Each row is where one point has got to under a steady rotation. How many steps took it there?
The counts run from 0 to 249.
[135 124 120 169 112 176 136 135 133  99  84 131 181  74 184 125 128 113
 127 147 100 154 130 152 156 110 129 126 129 114 106  72 157 148 170 118
  78 111 101 162 169 133 134 106 127 163 134 104 115  90 145 117 184 133
 136 115 144  95 126 150 137  87 153 203 111 129 149  94 119 113 121 137
 136  73 133 109 112 113 128 124 107 102] : 97
[ 78 121 141 120 115  98 173 128 136 157  84 135  71 142 127 169 158 131
 111  93 150  81 137 135 137 160  71 157 117 130 139 147 136 135 172 160
  90 129 141 119 111 123 139 131 134  91 123  96 171  88 109  55 128 119
 146 126 141 130 121 122 133  96 124  77 134 130 126 154 141 156 145 138
 152 162 156 159 115 113  95 147  94 117] : 74
[115  93 168 123 125 119 141 116 125 140 129 113  89 124 128 136  94 116
 128  92 107 121 138 135 105 129 136 146 105 127 102 150 129 134  87 124
 135 113 181 155 126  87 178 146 184  88  92 137 161 143  86 107  94 119
 167 161 129 161 147 123 103 167 156 103 179 155 131 119  70 189 177  95
 187 155 137 146 120 104 131 102 109 112] : 175
[138 107 114 172 133  86 105 127 116 117  95 124 103 109 182 178 105 119
  74 132 130 141 147 140 154 156 149 164  92 123 131 106 163 124 134 155
  92 142  78 176 131 126 174 141 140 129 107 120 133  91 134  82 162 142
 153 118 155  93 156  81 138 137 124 143 136 134 117 167 138 167 126 154
 149 128  98 166 136 147 103 115  78  90] : 94
[116 122 139 121 138  93 164  86 116 134 116 118  75 166 128 159 109 154
 182 110 103 132 107 116  62 114 116 134 106 159 108 107 122 127 125 125
 123 110 113 155 101 125 129 132 118 119 109 126 120 100 111  90 125 102
 159 166 225 166 167 108 137 111 115 124 167 130 162 153 108 158 176 137
 155 106 162 167 124 126 102  96 166  96] : 213
[123 127 120 144 106 128  83 125 108  75  92 109  94 118 129  88  97 127
 116 130 125 111 105 118 141 110 170 148 128 100 109 135 139 102  98 149
 114 131 122 178 150  53 151 153 159 140  85 133 143 110  84  99 150  95
 128 136 110 110 158 121 115 145 139 147 191 162 131  83  35 131 141  99
 156  96 105 104 159 135 131 101 104 189] : 174
[ 92 114 172 146 130 164 171 142 112 149 110 133 128 139 102  93 115  75
 143 120 112 140 116 116 126 115  99 149 169 107 106 198 113 179 119 104
 140  91 169  78 139 126 117 136 139 143 108 170 147 108 104 142  88  82
 137  99  68 163 103 156  68 109 194 108 127 140 138  84  96 110 149 102
 153 140 168  99 132 130 172 150  89 104] : 3
[102 111 149 146  88 148 177 124 164 156 108 156 147 136 150 139 187 145
 134 116 145 106 126 168 143 134  79 116 106 145 120  96 153 149 190 108
 104  87 148  89 150 165  91 102 115 118 162 104 132 121 138  60 141 134
 147 151 151 144 106 145 109  82 146 118  97  99 126 149 182 117 140 130
 137 134 203 161  96 103 110 139 133 124] : 227
[100 140 136 111 152 110 162  94 121 146 109 122  60 158 149 164 123 138
 166  91 123 124  84 133  82 126 129 150 104 128 105  90 102 114 135 137
 133 137 140 147  83 118 120 130 125 132  92 119 139 159 120 108 109 118
 147 185 206 149 144 105 134 140 123  96 158 146 159 141 129 165 154 139
 157 114 153 169  86  95  95 113 170  91] : 61
[130 157 107 142  90 110 142  96 120 110 124 121 147  69 149 172 128 150
 146 117 125 130 112 127 104 113 195 131  86 140 150  57 161  96 108 112
 144 176 128 157 157 143 123 128 196 139 124 113 109 114 155 124 142 108
 152 172 167 104 146 130 147  94 117 143 171 125 119 121 119 123 148 123
 157  57 119 153 139 114 139 152 155 166] : 216
[108 165 109 187 167 121 117 117  93 118 134 111 106 136 158 132 111 126
 116 148 128 172 118 155 133 131 120 117 153  69 161  76 142 126 101 159
 138 159  47 155 110 132 138 146 153 154 115 183 103 125  91 141 141 113
 139 157 140 140 153 132 164 153 106 137 147 147 127 101  69 115 139 119
 143 100  76 129 177 141 157 124 160 149] : 136
[146 119  79 148 112 125  58 117 151 120 159 115 106 142 121 121 106 182
 138 119 127 116 153 132 129 143 144 128  79 137 106  99 131  88  95 139
 127 106 142 159 110  66 175 136 130  95 110 102 133 157 111  85 140 142
 114 160 143 140 166  89 117 189  96 143 141 121 109 147 122 154 135 120
 119 124 104 139 149 125  79  85 169 154] : 187
[127  86 137 141  90 177  86 156 153 130 134 154 166 155 133  86 112 123
 162 126 113 130 149 146 139 127  99 107 122 132  88 161 109 185 151  58
 137  38 141  80 149 112 129 113  86 118 132 120 130 159 132 115 111 143
 121 117  94 128 104 148  66 149 164 139 102 100  93 125 154  98 110  95
 112 154 180 109 154 130 113  78 139 125] : 16
[129 143 162 102 167 140 174 106  92 167 158 126 120 149  90 108 111 135
 117 130 112 134 135 106 117 166 105  86 166 125 174 125 108 114  78 182
 151 167 136 154 110 130 132 142 180 110 125 169 114 155  86 170 113 127
 150 166 144 152 121  97 170 176  96  98 139 131 154 123  80 134 152 125
 151 130  75 139 152 127 147 136 143 156] : 141
[111 135 118 141 125  73 122 104 139 162 137  97  75 152 120 131 107 137
 161 101 145  99 124 117  75 123 142 142 101 129 120 130 136  78  95 130
 151 187 196 159  78 117 156 152 162 121 118 144 167 114  96 137  83  93
 124 170 149 197 145 118 125 122 129 113 167 141 181 125  85 178 167 137
 174 141  91 142 106 119 142 140 134 155] : 196
[107 119  96 170 131 108  85 128 126  98 117  94  74 120 121 113 105 133
  86 142 150 114 147 148 159 147 123 138 120  84 132 135 151  90  94 161
 118 119 130 155 110  58 176 153 138  99  90 139 158 125  89  75 136 142
 115 139  85 115 146  96 123 178 120 115 147 159 113 114  75 143 130 112
 156 147  98 137 172 145 127 116 124 197] : 170
[144 130 121  63  92 163 165 137 150 111 125 130 169 101 121 113 178 158
 157 118 130  88  94 105 132 124 147 109 112 173 120  97 115 117 168 118
 113 131 176 103 161 120  83 114 122 146 139  70 132 146 181 135 145 147
 121 111 143  97 103 144 120  84 134 123 113 121 125 128 156 109  92 141
  96 104 178 108  77  94 117 151 123 135] : 67
[135 103 115 147 126  82 122 125 129 137 150 123 113 117 155 171 128 136
  65 110 145 141 152 125 148 176 129 133  88 145 142  89 153  95 120 163
 120 150 131 174 109 140 165 134 149  96 123  92 146 108 125  77 143 153
 151 139 153 114 147  71 150 155 119 118  87 116 104 177 184 164 135 160
 131 128  77 184 142 124  90 130  92 113] : 90
[125 128  66 121 105 130 101 137 150  68 107 124 139  96 176 139 171 158
 146 127 133 121 114 143 154 129 167 145  99 145 131  76 132  95 158 134
  91 120  78 130 134 106 118 123  98 146 118  82 112 146 176  84 196 167
 125 122 139  80 134 111 129 120 110 166 109 136 100 154 161 106  81 139
 103 105 159 118 130 113  86 107 143 139] : 72
[134 115 138 111 136 183 110 147 140 114 150 161 153 146 103  83 146 138
 130 167 136 140 132 137 156 123  74  97 154 105 125 132 108 162 137 116
 130  97 107  61 131 138  68 121  84 122 134 148 128 172 146 159 126 156
  95 100  65 135 103 138 113 145 120 109  69 123  99 115 161  83  97  99
  52 153 158 106 138 123 128 124 174 143] : 147
[117 165 100 146 134 118 178 133 126 114 110 139 155  93 161 153 160 102
 164 121 151 152 114 137 131 104 193 143 126 127 155  96 137 158 155  72
 123 169 122  87 124 200  83 124 114 188 120 102 145 115 181 178 113 107
 126 149 125 108 104 148 113  92 172 112 115 116 124 112 180  91 106 143
 128  77 164 118 106  99 148 193 133 101] : 236
[142 140 137  82 142 162 147 139 114 107 159 140 171 133 103 107 132 123
 149 161 112 158 101 113 123 105 132 111 175 135 138 139  92 163 111 114
 154 115  99  93 139 141  86 115  88 154 122 151  98 170 164 199 121 159
  99  99  86 128 104 152 120 139 111 120  96 121  99 115 145  86  86 118
  68 124 151  84 121 144 150 141 151 121] : 143
[ 65 122 161 147 121 112 193 114 138 163  87 147 130 118 165 188 169 121
 132  88 114 116 123 160 118 121  95 147 137 125 129 123 135 176 179  92
 103 103 141 105 154 164 107 113 135 121 135 136 132 101 118  99 121 126
 157 143 145 138 118 154 120  93 164 100 123 111 130 145 165 126 146 128
 154 120 197 152 117 111 111 158 124  82] : 231
[146 139  81 197 126 126  73 156 123 108 132 123 165 107 171 146 144 131
  86 151 155 151 168 145 170 118 136 130 126 104 145 107 176 114 125 123
 125 146  76 130 134 156 135 135  94 137 162 121 126 101 158 127 157 147
  98  87  94  98 132 137 156 124 107 170  78 118 111 126 160 102 112 139
  99 137  76 119 160 173 138 163 114 141] : 110
[119 129 160  92 116 120 174 131 163 165 139 139 136 132 105 137 156 135
 163 103 109  79 119 118  72 112 129 108 110 168 135 148  90 143 145  99
 159 133 195 105 152 156 100 116 165 107 142 112 114 169 142 186  79 127
 130 157 161 190 108 156 112 111 148 106 169 105 150 130 136 132 160 123
 158 129 174 121  95  96 121 130 170 125] : 45
[155 135  95 136 131 125  80 137 104  98 174 107 160  96 116 105 102 129
 103 128 133 179 133 126 143 147 223 112 140 128 146  96 121 113  54 117
 157 160 122 126 126 125 147 147 154 130  94 130 134 155 145 173 115 133
 121 138  81 101 144  83 113 180 148 129 130 129 105 120 121 119 121 110
 114 115  70 107 189 123 167 128 131 167] : 9
[ 94 117 147 169 124 154 161 147 144 163  82 135 125 150 181 131 146  92
 137 114 141 115 149 145 152 126  52 136 125 106 105 123 123 176 215 107
 110 109 159 118 110 149 121 100  95 151 148 128 146  95 117 113 136 129
 119  98 130 161  90 171 112  77 155 145  78 113 168 126 145 129 132 125
 136 147 137 135  94 133 113 128 100  92] : 96
[134 148 140 131 140 140 131 124  95  93 135 149 167  98 124 132 122 114
 130 173  87 165 108 130 136  89 175 118 189  95 137 140 112 181 117 103
 141 120  80 105 170 140 105 144 120 158 133 162  94 147 147 201 116 133
 125 120  95 129 112 172 119 133 135 152 136 142 118  89 128  94 106 115
 117 111 144  89 138 125 181 145 136 103] : 139
[128 118 123 100 125 118  98 139 155 163 160 116  87 189  78 103 124 141
 134 118 144 106 130 122  86 113  82 123 128 154 102 212  93 114 125 119
 141  89 144  98 108 110 122 130  66 104 129 126 129 152 112 131  95 108
  79 120 130 154 139 114  88 115 129  87 117 117 121 159 160 155 125 142
  96 189 148 135 113 141 103  87 152 131] : 32
[125 102 145 166 128 148 123 145 131 149 109 164 140 140 162 154 107  85
 141 153  94 163 122 142 133  88  84 150 142 119 100 176 107 183 168 109
 117  76  83 103 140 173 110 114  59 134 171 146 106 114 142 129 128 153
 119  78 131 143 128 158 126  81 157 174  83 118 118 150 173 123 106 129
  98 159 155 104 131 148 133 118 112  79] : 113
[145 129 110 111 112 156 101 144 125  94 136  98 144 104 103  77  96 144
 177 134 128 124 117 101 127 112 192 130 129 125 115 105 124  85 109 132
 136 140 165 173 123  88 158 136 168 145 103 119 138 135 122 139 141 104
 113 141 117 110 147 121 127 150 138 175 175 152 146  87  37 126 144 117
 145  88  98  87 114 111 138 117 128 190] : 178
[152 116  99  96 136  91  80 121 150 132 185 114 101 174 107 111  97 171
 141 116 143 123 142 116 105 148 134 106  90 172 109 119 102  89  79 138
 151 121 146 150 105 105 148 133 137  90 117 106 123 168 107 121  99 149
 125 156 165 126 164  80 135 175 111 116 150 113 107 173 111 151 125 140
 107 141  99 139 158 145  98  73 184 142] : 31
[123 158 133  63  98 152 172 133 143 125 113 122 157  93  97 126 175 150
 160 120 119  93 100 108 104 102 153 119 143 166 118 137 131 116 164  96
 113 136 170  96 159 146  78 103 118 137 142 108 132  99 167 143 132 103
 108 114 134  99  92 168 126  47 133 141 128 117 142 118 148  89 109 135
 119  79 173 103  71 134 144 182 122 152] : 219
[131 144  87 103 143  71 145  88 119 135 160 125 104 137 136 172 139 161
 123 103 155 146 111 107 101 157 161 134  96 164 149  78 148  67  85 150
 149 184 116 138  91 159 136 153 144 116 111 110 137 122 157  99 129 137
 144 156 149 135 150  76 150 151 111  91 123 127 115 176 163 154 125 145
 119 114 103 172 122 142 115 153 154 153] : 221
[107 134 114 182  94 179 110 132 116  98 121 126 169  95 153  84 104 116
 139 140 127 149 152 164 183 135 125 110 159  84 132  79 159 170 129 121
 106 102 132 129 157 118 142 111 160 147 125 148 139 123 107  98 167 135
 150 149  89 105 116 137 129 141 151 169 121 118 118  78  87  86 134  97
 142  97 133 101 202 121 148 132 133 168] : 0
[108  85 161 154  99 163 124 125 164 137 115 152 127 129 141 102 106 112
 169 131 107 131 118 158 113 107  88 142 116  94  84 144  98 190 159  84
 125  69 166 103 138  83 120 104 107 123 115 148 141 151 103 104 109 156
 141 133 113 168 112 154  80 146 179 107 125 123 111  91 140 137 137  94
 142 155 197 127 138  86 108  91 147 102] : 172
